In the data rows, 128 means zero.
Some points, one per row:
[145 141 107 141  97 128 137 131 122 132 127  93 127 115 113 110 108 121  77 117 101  99 108 109 105  65  94  59  63  61 103  65  92  65  62  96 106 100 108 111  77  78 120 116 103  78 102 112 118 108  79  85 116 112 128 111 110  81 123 112 120 107 118 109]
[108 136 153 111 109 153 114 110 142 154 139 157 154 115 154 115 153 120 157 161 150 160 155 132 132 164 139 135 168 174 169 142 169 179 165 140 178 142 167 168 171 143 144 140 166 168 135 172 138 176 165 170 173 139 145 177 176 174 138 175 163 170 133 165]
[135 117 111 132 132 114 115 121 118 113 133 111 136 139 118 139 131 131 134 136 120 139 136 134 133 116 116 119 131 123 115 128 115 138 119 128 120 119 138 120 114 136 132 116 120 136 137 140 131 118 134 115 121 132 126 136 140 135 132 119 134 141 137 120]
[116 135 129 133 140 117 132 143 134 130 142 115 122 138 142 139 124 138 141 124 146 129 127 140 148 141 143 146 125 137 130 143 144 154 153 143 153 134 147 147 145 149 145 147 133 143 154 134 129 130 150 127 151 143 123 128 151 146 147 148 145 152 130 144]
[143 111 116 115 140 140 117 150 119 151 142 152 152 144 119 144 144 122 147 128 152 154 155 161 163 174 147 149 175 184 176 184 185 177 174 150 183 176 182 151 183 175 151 149 172 182 171 178 172 148 180 150 178 179 183 180 180 171 147 179 169 170 179 182]
[113 113 136 138 134 138 131 133 138 135 113 127 137 139 130 139 129 108 113 131 133 117 134 136 149 143 156 134 133 160 139 164 159 169 167 139 167 161 166 160 163 166 163 157 140 164 166 165 157 163 165 163 139 154 137 163 158 165 138 138 161 158 156 139]
[154 149 110 155 129  98 137 140  92 148 137 101 143 127  88 123  83 146 134 125  76 124 125 126 101 113 100  87 113  41  50 102  82  91  32  79  34  93  74  38  48  86  92  97  38  97  72  85  97  82  79  53  36 104 100  45  80  92  83  80  92  29  72  34]
[131 137 127 128 112 109 126 135 108 129 107 120 129 105 127 121 125  97 101 117 118 101  99 125 102 102 128 106 128 110 126 133 110 115 139 130 140 135 140 141 131 116 132 114 134 140 142 116 114 132 134 132 134 130 131 132 134 141 133 115 113 141 133 117]
[151 134 147 140 131 141 156 146 139 143 149 168 147 160 147 145 159 120 162 168 160 156 156 107 149 136 149  87  97 117 124  86  80 112 106  76  71 126  71  74  82 118  86 115 123  79  69 118  79 115 125  87 123 135 131  81  77 125  80 114 111 116 119 106]
[108 105 141 129 126 126 125 130  96 128  92 127 116 124 121  85 116  83  80  80  77 109  97  73  95  93  94  99 101  66 100 100  67  68  91  69  95  98 105  98  75 111  78  76 109  77 109  74 111 103 103 115 103  80 119 106 107  82  83  82 106 107  82  84]
[134 118 123 130 137 128 128 134 131 130 137 122 118 121 131 139 132 126 140 137 124 138 124 137 146 143 127 131 139 147 143 142 139 132 148 142 143 142 146 129 134 125 133 124 128 142 148 130 137 137 127 138 128 131 117 140 144 128 137 137 135 129 125 139]
[147 144 140 105 130 134 145 128 100 102 128 148 101 101  99 139 129 147 130 134  97 127  95  97  93  92 125  88 126 121 139  96 125 135  90 127 126 131 139  99 105 136 151 146 143 105 130  97 147 146 145 141 100 139 157 106 104 145 148 147 104 131 133 147]
[104 132 140 134 139 131 142  91 136 137 119 128 121  87 117  82 112 131 124 128 121 107 118 122  75  74  78 115 115  75 124 126 113 125 122 130 129 134  87 132 138  95  99  93 133  93 118 117 124  92  91 142 132 129 137 127 138  93 129  96  96 122 125 139]
[104 101 118 111 101 161 162 152 145 165 143 176 166 155 172 173 163 178 169 139 139 138 180 148 195 146 203 179 155 139 148 149 181 139 170 178 172 139 171 135 195 193 146 137 168 136 163 175 186 133 181 179 177 139 186 185 181 127 184 169 180 119 123 126]
[131 130 108 134 129 133 133 109 133 105 107 128 131 126 123 105 127 125 127 125 118 117  95 112  93  89 107  87 101 105  82  98  79 106 104 102  97 104  96  79  75  96 101 101  96  77  98  96  77 102  97  77  78 100  76  77  79 104 102  76  92  76  92  73]
[131 130 129 128 109 136 129 109 108 134 136 105 135 136 106 107 105 131 133 104 103 130 128 119 118 115  93 119  88  90  86  84 111 105  82 100 102  82 109  82 107  82  81 108 102  81 102 101 101 108  81 102 102 100  81  81 110  82 109 102  99 100 106  99]
[110 133 112 136 110 111 137 110 145 146 144 147 112 147 112 114 138 139 140 152 119 145 147 152 128 163 134 135 165 141 179 171 145 181 169 180 180 148 145 180 147 173 173 179 144 146 143 167 179 144 169 181 142 179 174 169 170 144 180 180 178 169 146 182]
[129 115 123 131 131 132 113 118 129 111 116 123 129 117 114 116 128 108 133 110 126 127 110 128 111 127 106 109 121 111 104 122 118 127 127 122 122 107 108 108 103 120 102 119 123 107 112 130 126 122 110 105 125 123 117 122 125 111 122 123 105 111 108 109]
[150 133 110 103  96 152 140 144 136 154  96 145 138 137 149  99  99 143 134 105 145 130 130  96 137  87 136  78 121 120 128 127 108 118  65  71 115 120 103 118 113 112 118 123 106  76 115 114  76 110 108 119 118 130 126  78  75  74  79 125 110 115 104 116]
[115 136 124 126 132 114 128 134 131 113 133 130 130 133 117 119 116 111 132 114 130 115 110 108 110 106 125 126 118 106  99  97 112 116 114 115 114 113 118 113  92 110 107 109 112  95 120  99 115 116  98 114 118 111 106 110 113  99 110 110  92 112 108  94]
[140  99 153 146 152 147 148 139 160 116 111 181 158 161 177 175 163 180 188 199 141 192 145 188 142 196 202 181 194 139 150 203 199 143 188 196 190 144 176 179 149 148 192 182 176 195 131 130 180 140 175 149 184 199 208 193 189 186 139 175 173 126 131 172]
[103 146 144 138 141  99 133 123 126 127 118  94  85 117 115 125  76 131 108 126 107  70 105 109  72 121 125 118 128 109 119 131 129 116 113 120 129  87 130 120 140 126 131 136  85  89 115  79  88 134 120 142  82  94 150 126 124 134  92 139 124 118 123 139]
[133 140 140 140 115 134 114 143 115 133 136 142 118 147 118 147 139 117 119 117 143 115 133 112 111 108 107 133 130 106 129 101 120 102 127  98 120 101  99 101  98 100 126 119 127 120 101 120 120 120 121 120 121 118 120 120 122 122 101 100 125 120  98  99]
[118 119 126 129 136 114 114 120 131 121 128 116 128 130 128 126 123 120 125 120 112 115 113 127 128 114 114 136 111 137 129 128 130 136 136 133 139 122 123 138 130 134 114 133 137 134 141 135 118 118 121 127 123 113 111 134 138 123 135 120 117 141 138 123]
[152 150 163 111 139 147 113 153 161 151 155 170 116 150 151 163 167 179 163 172 183 136 176 152 195 188 161 155 215 156 213 203 163 161 204 197 158 162 157 159 213 199 216 160 203 195 186 197 206 192 155 164 186 198 206 207 156 190 194 205 203 148 201 204]
[112 130 108 127 110 132 132 126 130 127 104 117 126 102 124 118 121 118 121 112  94 113  92  93 121 120 121 123 114 120 100 124 118 128 102 125 122 104 121 104 100 103 101 127 103 121 105 122 127 127 103 120 129 100 120 121 124 124 129 105 122 126 106 128]
[136 104 111 136 142 105 104 138 130 102 126 145 129  99 138  97 136 131 137 130 127  98 141 135 148 112 159 148 131 165 131 133 131 131 157 161 130 133 158 131 164 134 136 161 129 131 155 124 130 158 157 163 155 132 138 130 158 128 171 169 128 126 158 130]
[129 118 111 131 138 117 134 136 138 117 126 116 140 126 142 128 126 137 145 138 146 148 141 140 148 145 128 148 139 146 125 123 141 130 141 139 145 126 138 138 135 135 130 121 125 138 128 126 137 138 136 118 141 115 114 120 124 124 132 133 134 141 120 133]
[115 130 109 125 130 132 126 116 113 129 134 107 133 136 134 136 113 127 133 109 130 130 107 104 126 122 115 116 114 122  94 112  93 111  96 111 110 114  93 108  88 111 102 104 113 111 115 114  90  90 113 109  93 106 106 110  94 114 105 105 108 113 104 110]
[132 130 139 106 136 135 127 103 102 100 122 131 123 100 129 120 125 125 125  93 121  88 116  84  82  79  78  98  74  73 102  69  67  91  87  95  88  66  64  88  87  66  97  87  95  64  95  62  87  87  87  89  64  64  90  65  97  97  89  96  85  93  92  93]
[130 136 112 115 123 117 130 141 120 128 140 112 120 140 122 124 121 115 124 137 140 142 139 132 124 137 136 137 116 145 136 131 137 125 125 119 125 140 137 137 134 121 128 120 140 133 140 138 121 121 124 134 125 132 126 120 124 137 132 133 134 142 138 135]
[147 143 139 145 127 130 130 134 124 137 118 138 120 118 127  81 111 116  77  79 115 112 112 113  62 104  94  54  61  51 100  56  84  83  48  85  94  99  54 100  94  94  66 103  89  93  99  86  94 105 104  69  59  99 118 108  96  63 109 108 107  90  92 104]
[129 135 122 114 121 127 131 137 128 127 119 107 115 133 127 118 114 120 133 125 129 119 129 133 135 137 137 127 119 148 136 124 126 143 143 136 131 145 145 141 121 137 136 140 144 141 143 142 140 140 139 133 129 119 133 124 144 145 125 138 123 131 140 130]
[132 133 124 123 119 113 113 119 130 120 132 120 113 131 128 127 127 120 124 119 122 123 122 105 108 119 113 121 110 107  97  95 108 117 117  95 116 114 114  99  91  95 105 109 110 106 113 101  95 111  98 103 111 101  88 110  99 115  95 111 108 100 111  96]
[129 129 120 124 131 129 125 132 127 122 134 106 130 118 127 133 129 118 127 128 117 130 116 126 120 130 133 123 115 141 137 121 135 141 145 135 130 128 140 144 121 140 135 135 128 125 132 130 124 140 127 121 128 133 132 123 128 129 136 140 134 131 143 144]
[152  94 147 138 141 148 133 136 142 146 133 137 140  85 136 133 119 129 116  83 112 108 108  72 115  61  63 105 119 102 112 113 109  54  87  97 108  64 113  65  76 128 134 126  68  74 116  63 128 128 111 124 121 122  94  79  75 126 119  78 130 120 109  74]
[119 137 125 136 144 140 138 146 131 140 152 125 146 150 150 153 155 145 155 152 156 158 160 142 146 159 159 148 138 163 142 156 158 158 146 151 145 155 159 155 151 139 134 149 142 150 145 155 149 138 157 134 158 132 142 152 141 157 137 137 134 141 137 150]
[118 140 135 141 129 140 128 134 133 149 152 149 138 161 156 165 145 155 151 149 171 168 152 165 168 152 170 173 146 174 148 159 146 164 150 157 148 166 165 160 140 162 158 160 159 161 161 165 142 142 144 153 145 136 149 159 158 144 140 159 156 144 140 141]
[135 116 124 113 138 128 114 137 134 124 129 125 126 133 112 128 131 126 113 130 132 133 113 128 119 116 132 142 130 141 140 139 136 127 140 140 126 125 139 125 133 122 137 134 143 141 126 125 140 121 138 138 143 117 116 140 139 144 122 142 120 147 145 141]
[100 145 145 151  91  98  97 124 129  96  85 151  92 139 138  86 122 146  86  90  81  80  79  82 122 109 110 115  77  62  71 122 104  65  97 118  64 119  65 118 115  77  84 126  71 113  68 103 114 113  74  86 122 135  94 131 127 126 131 116 128 106 109  72]
[112 130 127 134 129 133 126 108 125 122 131 127 129 124 129 104 101  98 127 118  99 117 120 119 112 115  88  87  82 105  81 105 104  81 104 101  78  97  96 103  74  77 100  75  77  76 103 102  95  76  96 102 103  74 101  76  78 104  77  76  73 101  73  99]
[130 114 108 130 134 124 123 112 108 124 123 114 124 126 117 124 115 109 119 111  96 117 114 113 115 107 106 114 102 111 112 106 112 118 111  92  97 118  97 113  93 111 108 110  98 112 116 121 117 118 115 111 100 109 115  99 117 118 100 100 119 105 102 124]
[111 141 143 143 135 111 110 109 141 108 140 132 109 134 140 109 109 142 113 116 148 152 121 149 159 161 154 154 163 135 160 160 137 163 136 160 137 139 136 161 160 138 169 136 158 159 158 165 166 166 166 136 133 134 168 134 158 166 158 166 156 134 135 137]
[116 138 134 114 141 131 131 134 132 112 138 109 136 116 115 116 135 132 117 138 119 121 141 119 145 145 146 149 121 131 126 147 148 131 130 141 145 129 144 150 145 126 139 125 149 141 129 144 146 141 127 139 149 137 121 146 128 129 148 143 147 132 131 132]
[134 130 126 129 131 113 129 130 126 108 131 119 122 129 109 123 107 113 108 116 119 125 118 117 122 124 124 125 122 135 127 109 128 118 135 112 130 133 116 133 122 125 121 112 133 130 132 130 125 113 116 126 117 120 106 113 117 118 126 131 125 132 128 118]
[112 138 136 109 111 109 136 110 128 106 134 132 107 135 106 108 132 104 133 124 124 123 102 101 121 126  99 119  96 118 123 123  98 102 121 128 104 105 131 106 124 107 125 105 106 133 108 133 133 133 108 134 134 125 127 107 109 136 108 108 125 135 127 109]
[138 146 158 101 141  98  97 135  89 141  81 144 120 116 114 123  72  81 107  77 106 115  66 121 101  66 107  99 127 105  78 118  78  76  73 131 113 118 126 130 125 137 129 134 128  84 111 110 134 120  81  91 127  90  99  86  83 131  87  86  85 116 136  91]
[142 143 116 139 142 150 145 156 158 158 136 137 141 165 164 174 168 149 153 183 184 180 186 160 182 187 181 187 178 182 178 184 183 177 182 152 181 154 152 180 178 172 178 170 150 170 171 176 176 148 177 176 168 166 148 147 149 148 174 167 164 165 143 172]
Then 16 other points, each followed by its number:
[131 117 131 128 119 129 129 139 136 126 137 128 114 116 114 136 113 124 131 134 117 134 133 140 125 124 140 150 124 154 128 129 131 156 155 130 154 148 153 153 147 150 127 129 132 144 154 153 129 129 151 127 132 145 124 149 152 153 149 145 143 134 152 136] 0
[150 131 144 136 126 145  94 120  86 126 115 143 132 115 113 109 121 117 104 110 101 111 110 101 106  94  62  54  68  58 107 112  72 107  65  74 121 129 111 128 124 136 128 133 128 134 123  72 120 133 117 142 114 141 151  87  84 133 139  87  86  79 136  87] 1
[133 111 112 133 134 113 114 114 113 142 143 134 145 119 146 140 147 141 144 123 145 156 151 161 163 134 165 159 137 160 137 165 164 158 162 161 162 134 132 154 152 162 160 152 131 160 160 129 151 158 130 152 150 157 159 158 130 159 151 150 148 150 127 128] 2
[149 138 118 120 157 125 154 151 127 156 126 162 161 134 165 166 140 185 145 187 149 155 193 199 162 190 165 191 204 163 203 165 191 163 196 199 187 200 158 187 199 190 163 159 194 159 154 190 157 184 183 188 191 195 191 156 183 182 194 183 181 188 189 154] 3
[133 141 141 115 118 145 146 121 147 119 122 146 142 125 123 146 151 124 149 156 151 155 136 165 140 159 170 172 171 150 175 174 148 170 169 167 149 169 148 149 173 175 146 173 174 146 167 173 145 165 146 145 165 170 144 171 173 166 145 165 170 165 164 165] 4
[105 141 107 131 126 128 137 120  93 121  87 132  88  86 113 121 118 111 106 108  73 110 108  98 103  62  62  95  89  94  97  58  95  95  82  97  86  91  59 102  96 107  99 105  93  97 103  91 108  69  97 113  96 112 118 111 110  99 102 101  99 106  96  98] 5
[130 130 130 113 138 129 135 135 138 115 120 127 134 137 140 138 140 136 137 120 122 138 139 120 122 119 118 136 115 140 133 137 119 143 138 134 124 138 124 125 138 137 138 141 144 122 141 125 141 122 124 134 125 117 131 136 125 140 122 142 140 146 123 144] 6
[149 145 143 137 128 146  99 124 129  98  88 101 140  92  92 136 122 143  87 137  82  78  77  78 103 113 113  90  96  48 100  86  92  89  70  41  83  87  82  71  44  89  81  40  35  40  78  31  86  86  84  47  69  79  53  88  73  83  87  73  36  62  77  30] 7
[112 146 153 143 152 148 149 158 163 166 157 161 135 138 140 177 176 180 146 176 177 190 156 162 164 187 164 197 198 186 187 186 159 159 180 181 181 182 179 155 181 156 191 179 187 188 151 184 187 186 186 180 150 186 156 186 152 151 186 151 174 173 148 186] 8
[129 115 108 130 115 110 123 133 129 119 129 114 125 121 104 125 121  96 115 111 118 118 114  92 109 110  89 112  99 109 108  89 110 115 109 105 110  95 116  97  92 115  92  94 118 111 101 120  97 117 119  95 120  94 113 113 102 103 120 115  98 104 115 117] 9
[138 131 129 129 131 128 109 110 108 105 126 102 124 125 130 124 121 126 103 127 128 123 131 125 136 133 129 131 111 136 134 115 141 137 142 133 143 143 135 117 114 116 114 133 141 115 142 115 133 114 134 140 115 137 113 140 143 143 142 136 140 144 143 120] 10
[112 136 134 109 136 127 126 128 107 129 107 102 123 106 103 122 126 123 119 118  99  99 121 119 119 116  91  91  86  90 104 103 110  87 111  83 111  86 104  86 101 104 102 109 105  85 113 105  85  85  87  85 105 108 110 111 113 107  86 112 110  87 103  86] 11
[135 130 129 126 131 132 132 137 114 124 115 121 113 116 128 131 128 127 128 130 126 132 123 126 108 104 102 105  96 119  97  95  96 114  99 107 112 111 115  96 110 108  90  92  96  94 118  97 113 108  96  91  97 103  89  93 116 111 108 108 110 115  92 112] 12
[134 141 110 133 107 108 142 140 131 140 104 133 106 141 141 109 108 147 146 140 149 149 114 143 118 144 156 146 123 123 124 149 124 158 121 147 156 124 146 157 149 149 150 121 155 156 153 143 120 120 154 157 152 155 159 154 145 154 145 154 117 151 151 155] 13
[129 130 121 128 121 130 125 121 131 122 119 106 125 128 125 117 124 117 115 111 129 127 113 124 118 131 131 134 128 139 120 119 132 142 138 131 138 136 126 137 132 121 131 135 125 136 129 127 121 121 124 128 126 126 113 131 140 141 122 123 130 139 125 138] 14
[133 120 121 125 123 116 126 123 129 123 121 122 116 119 131 120 130 109 133 115 129 132 130 128 137 134 133 135 116 142 134 132 124 130 141 138 130 139 139 139 120 138 133 123 142 135 142 141 124 135 138 120 143 118 130 134 128 129 135 136 137 147 142 140] 15
Which three of these numbered points are nearest to each point below by angle, seen from the average point of the first points? Their numbers follow each, nearest first.
[136 135 109 132 135 132 132 113 127 129 127 120 125 110 130 126 123 119 129 126 127 127 123 115 101 119  95  96 112 113 112  88  89 114 107 108  90 111 105 112 101  88  85 102 111 109  91 106 103 104  90 108 106 100  84  88 107 113  88 104 107 105 108 108] > 12 7 9
[137 145 144 150 139  93 144 119 137 127 129 131 134 118 115  73 109  80 120 125 116 111 110  61  87  86 102  90  50  33  81  94  89  73  30  38  84  93  89  93  50 101 107  99  94  49  39  38 102 101  46  59  43  57 119  91  49  85  91  90  50  78  83  46] > 7 11 9
[130 131 132 128 116 112 135 139 114 133 131 125 136 132 113 115 112 124 134 111 112 112 131 131 133 130 131 111 123 115 111 110 134 116 138 129 139 118 118 135 137 117 137 139 135 134 138 120 140 117 119 139 142 136 137 117 136 120 134 134 132 120 140 142] > 13 3 0
[106 144 151 135 129 101 100 134 136 126 130 126  89 118  85 113 111 128 123  84 111  80 111  86  85 129  91  85 137 133 130 144 143 130 127 131  98 101  97 100 146 104 148 131 128 143  95  93 142 141 140 136 126 145 152 133 132 100 134 103 101 140 143 133] > 1 5 9
[129 118 121 129 136 125 113 135 127 110 117 105 128 115 128 115 128 105 125 121 113 127 128 112 117 115 128 120 129 139 119 130 132 137 137 131 141 135 135 139 132 120 126 134 134 135 126 140 135 131 122 132 123 125 112 118 123 140 120 121 130 138 139 125] > 14 15 0
[139 110 136 135 128 133 105 104 102 128 128 117  97 126 115  94 112 110  91 117 109  88 113  85  85  85  85 112 111 115 106  85 114  90  88 116  90 120  90 112 118  92 119 111  91 112  92  91 112  92  93 113 121 119 122 114 117 125  97  98 116 127 126 100] > 5 11 7
[143 133 136 134 141 108 143 130 131 131 138 106 139 140 139 103 102 132 131 141 139 104 140 146 140 154 158 157 131 130 168 132 132 158 155 166 130 132 164 157 132 158 159 165 164 156 153 126 155 164 128 167 152 155 160 155 129 155 167 167 165 155 158 163] > 3 4 8
[109 131 131 106 128 105 135 126 103 125 101 133 101 133 123 131 128 127 127 127 116  92 111 110 108 113  81 101 107  75  96  94  92  70  89  88  97  98  96  66  66  67  89  96  65  66  65  87  65  88  66  67  96  96  99  97  67  89  89  96  93  93  91  83] > 11 7 12
[117 118 122 114 133 115 131 134 130 125 137 121 129 137 135 122 134 124 137 118 121 135 121 121 126 135 123 128 131 134 125 124 138 148 148 141 132 131 147 132 135 128 138 126 131 128 146 148 142 139 146 139 131 137 131 138 146 131 138 127 136 148 144 130] > 0 4 3
[130 114 109 127 130 127 132 134 125 127 108 117 105 123 103 122 124  98 102 117 124 125 123 100 119 117 117 121 117 132 121 121 123 127 132 122 110 126 132 126 105 124 121 106 131 123 127 131 129 106 108 106 125 126 104 107 110 127 125 132 124 114 134 113] > 9 5 11
[146 133 111 135 133 108 109 132 106 135 143 138 107 107 135 135 145 141 141 148 154 116 143 156 143 116 147 143 120 156 149 159 158 148 117 120 119 159 146 148 150 123 124 120 146 158 144 143 157 157 146 151 116 159 154 120 147 156 120 146 154 113 142 143] > 2 3 8
[137 137 127 130 118 137 138 135 139 115 136 129 134 119 133 135 117 130 120 140 143 123 145 125 128 128 151 150 131 162 157 135 136 162 156 158 140 161 155 139 134 137 150 157 159 158 155 154 135 135 137 156 137 153 132 151 154 138 158 153 157 141 140 158] > 4 8 3
[116 134 109 112 131 113 126 131 114 122 133 118 129 127 111 131 109 103 123 124 108 122 105 117 125 103 115 118 115 121 118 112 119 124 119 118 119 106 119 120 100 117 113 103 120 105 111 127 118 118 126 103 109 101 117 106 123 123 124 108 105 111 125 109] > 9 7 11
[111 111 140 115 141 153 120 145 147 158 158 154 155 160 134 138 166 171 147 149 184 176 151 179 178 179 189 186 179 153 188 186 150 185 148 183 173 184 147 182 182 174 183 171 179 180 144 176 179 178 178 181 142 169 173 178 169 168 177 176 140 138 172 174] > 8 3 4
[128 117 125 127 134 111 111 128 124 106 125 113 120 122 107 121 117 114 117 112 103 103 112  97 113  97  96 101 108 116  96 107 108 114 102 109 119 101 102 103 108 112 108 100 104 118 108 107 102 114 105 112 107  98 108 119 107 109 122 118 115 110 123 125] > 9 5 11
[118 134 125 128 136 129 129 121 117 121 119 105 128 117 114 131 127 116 129 111 115 132 129 115 131 129 129 140 117 142 137 122 134 130 144 133 143 137 138 138 119 123 128 132 137 133 141 143 122 123 140 133 138 127 128 122 137 128 123 124 122 131 141 138] > 15 14 0
[158 105 170 128 162 133 196 178 192 204 195 220 216 219 183 184 188 250 255 215 255 246 248 255 255 247 248 235 255 227 196 249 241 181 227 220 172 178 225 227 237 220 226 230 168 229 161 214 226 210 206 234 201 231 187 209 164 201 166 163 215 202 206 192] > 8 3 4
[134 141 107 140 136 137 136  94 121 121 126  92  88 114 111 109 106 118 104  78 100  71 106  70 103 101  65  92  96 105  70  70 106 108  69 108  71 111  71  74 113 114 106  75  74 114 100 109 113  77 104  81  76 107 112 107 117  79  81  81  79 115 107 119] > 5 9 11
[133 111 111 131 132 138 108 137 136 104 104 103 125 104 102 124 129 100 123 102 130 124 102 129 140 140 143 114 137 120 119 141 141 122 149 140 141 121 148 141 147 149 140 139 118 140 148 117 147 139 118 119 146 138 148 147 119 119 119 119 148 121 143 153] > 15 2 14
[132 139 110 109 131 108 108 108 106 134 104 103 132 104 124 131 100 129 102 125 103 103 103 106 135 129 140 131 140 143 135 116 145 119 146 138 118 119 147 140 117 118 139 145 117 117 146 137 137 137 146 117 137 137 139 117 148 119 140 140 146 149 119 122] > 10 15 14
[132 133 124 127 120 124 128 120 126 120 127 103 122 114 126 128 124 116 121 116 124 125 108 106 126 108 108 124 104 133 110 120 126 118 118 121 128 130 130 127 118 112 117 125 126 126 130 118 122 122 126 122 117 106 114 122 127 132 113 129 123 131 127 119] > 9 5 12
[151 132 106 135 137  92 128  78 119 122 123 124 126 122 119 101  62 108 109 113  52  99  98 100  41  41  82  36 100  36  45 100  84  83  79  51  84 105 102 105  64  64 120 113  94 101  91 104  65 102  99 125  97 111  84 108 105 117 123  70 120  97 115 116] > 5 11 7
[109 107 146 107 130 141 131 136 127 136  96 135 132  96  94  92  91  94  91 129 127  93 128 121 121  95 129 101 144 134 138 114 140 114 147 149 139 141 148 150 115 152 153 149 138 149 146 145 148 138 112 151 110 149 118 139 149 148 140 139 111 110 148 151] > 0 14 4
[137  99 110 137 131 103 103 140 134 148  96 107 100 132  99  97  98 151 144 105 131 141  98 101 143  98 101 128 107  98 148 149 104 103 144 140 137 142 140 142 149 116 153 159 155 147 151 106 158 145 155 152 141 162 158 147 157 143 114 145 155 149 140 142] > 13 15 2
[ 98  91 163 138 140  94  95 122 143 133 134 139 126 138  82  78 119 145  76 137 112 107 106 108 110  93  93  92 104  28  38  36  28  23  55  64  16  62  56  59  84  27  75  79  17  24  52  66  24  78  19  33  15  87  43  67  21  18  25  77  59  61   9  64] > 7 11 12
[130 130 129 112 132 127 113 118 134 125 136 107 128 117 114 116 127 122 133 110 131 111 122 120 107 103 116 104  96 125 117  96 117 116 120 110 120  99 118 119  93 111 107 110  99 111 102 100  96 116  99 114 114 112 111 111 100 120  97 117 109 100 116  97] > 11 7 9
[135 131 130 127 133 128 128 132 134 124 134 105 130 127 130 127 129 118 130 122 110 132 111 130 130 129 134 119 129 126 119 133 140 145 125 134 144 143 142 138 132 135 136 133 122 139 144 123 119 134 141 117 142 115 129 119 123 138 140 135 133 139 136 123] > 0 15 14
[118 133 109 128 121 129 114 121 127 125 119 105 114 131 124 116 123 115 128 120 128 130 113 126 118 127 127 133 112 141 128 128 130 140 126 129 125 133 138 134 115 119 124 132 133 129 126 135 133 129 132 115 134 112 110 118 123 124 120 131 132 141 133 139] > 14 15 10
[105 102 111 105 143 135 102 128  98 145 126 148 141 140  94 137 125 100  95 133 142 145 146 138 104 109 115 112 156 164 129 130 171 125 121 126 155 159 122 168 174 173 132 125 121 169 117 160 168 167 121 162 119 172 168 158 156 122 161 160 171 154 159 173] > 3 4 2
[116 117 126 112 119 131 126 132 129 129 135 125 116 131 134 132 128 127 130 113 132 133 124 126 112 108 123 126 100 128 119 117 118 106 122 111 121 120 115 120 113 112 112  98 115 117 123 117 116 100 120 109 103 111 110 112 116 116 117 117 114 120  99  99] > 12 11 7
[117 118 128 126 132 131 113 119 114 109 115 117 111 131 128 113 110 121 123 124 109 111 126 120 111 122 126 131 119 119 124 112 114 132 132 113 136 130 135 135 128 132 123 113 130 132 133 131 131 127 134 111 130 109 108 127 136 120 129 130 115 140 132 134] > 14 15 10
[105 101 109 146 129 102 145 139 130 132 126 146 100 141 129  96 137 143  95 128 121 118 127 128  80 109 109  70 105 106  67 107  61 100  53  88  54  57  53  97  60  60  63 100  55  89  83  93  88  57  98  63  53 103 110  59  57  55  99  56  95  47  79  79] > 12 7 11
[102 143 153 147  92 131 142 122  91 139 118 129  87 119  82 113 124 120  76 113 117  68  67  68  60  93 106  97 104  79  52  98  47  80  88  82  91  84  80  95  91 103  96  55  85 103  83  94  91 103  89  64  87  97  72 107  92  90  60  93  90  95  85  86] > 7 11 5
[116 134 127 125 118 113 112 136 132 127 129 119 131 133 113 133 112 106 130 108 110 129 108 124 122 118 116 119 110 120 117 115 111 103 115 114 119 118 113 119 107 111  94  97 118 111 104 120 111 111 119 113 102 106 106 111 115 116 112 117 113 120  98  99] > 9 7 12
[ 99  94 164 140 142 149 148  78  83  87 113 146  77 114 111  66  65  76  62 108  99 110 113 118  59 104 124 102  76 101 128  75  71 109  64 115 108  74 124 127  83 136  88  78  71  78 105 104 132  76 128 127  69 141 138  81  78  76 138 124 137  73  79 139] > 5 12 9
[135 131 129 127 137 133 132 133 134 111 135 107 128 135 128 130 127 123 132 116 138 122 133 138 125 142 143 148 123 149 129 141 130 153 135 129 152 146 151 133 140 148 126 128 146 148 148 133 142 147 145 140 132 142 142 143 147 152 149 145 131 151 154 137] > 0 4 3
[132 120 125 115 137 127 131 135 130 114 137 120 118 121 133 122 129 112 122 118 122 139 137 123 129 140 137 143 123 139 144 139 132 149 152 131 152 146 147 136 142 142 136 130 149 146 150 138 141 146 149 142 150 139 123 141 146 137 142 147 144 153 148 136] > 0 4 15
[113 135 137 143 156 129 160 136 138 139 163 163 167 180 174 184 184 178 162 164 164 195 165 165 189 188 168 187 163 194 162 188 187 161 186 183 178 178 183 184 174 183 154 181 181 181 182 180 172 179 173 172 172 177 151 171 152 172 150 177 146 167 165 146] > 8 3 4
[147 143 140 103 127 130  98 133  92 124 128  93 129 117 114 123 110  84 110 113  76 121  79 126 120 111  82 119  85 110 116  86 116 116 112 128  83  87  84 117 134 123 126 131 128 120  82 112 131  88 118 137 116  92 100 133  90 132 125  94 135 120  90  93] > 5 11 9
[149 143 153  98 124 141 127  82 119  86 123  87  77 121  71 114 112 106  96  64  90  51  50  86  43  77  44  70  43  31  74  75  84  82  66  39  36  42  86  77  97  97  90  97  93  51  78  89  87  86  85  60  48 107 103 105 102  54  58 105  92  85  89 103] > 11 5 7
[107 104 110 144 140 142 132  99 101 102 125 103  98 137 135 134 123 138 123 138  95  96  95 126  98 126 129 138 146 142 111 113 138 112 139 152 141 145 152 144 147 119 159 155 153 155 140 149 116 143 142 158 112 145 151 116 153 142 154 154 152 111 114 145] > 0 14 3
[117 130 121 113 121 126 125 136 116 126 119 106 125 117 125 128 113 117 126 126 115 117 125 128 129 131 131 122 124 143 120 120 137 128 129 137 139 142 142 138 119 123 129 136 141 138 130 139 122 137 140 130 138 116 125 137 141 138 138 138 121 144 136 138] > 15 0 14
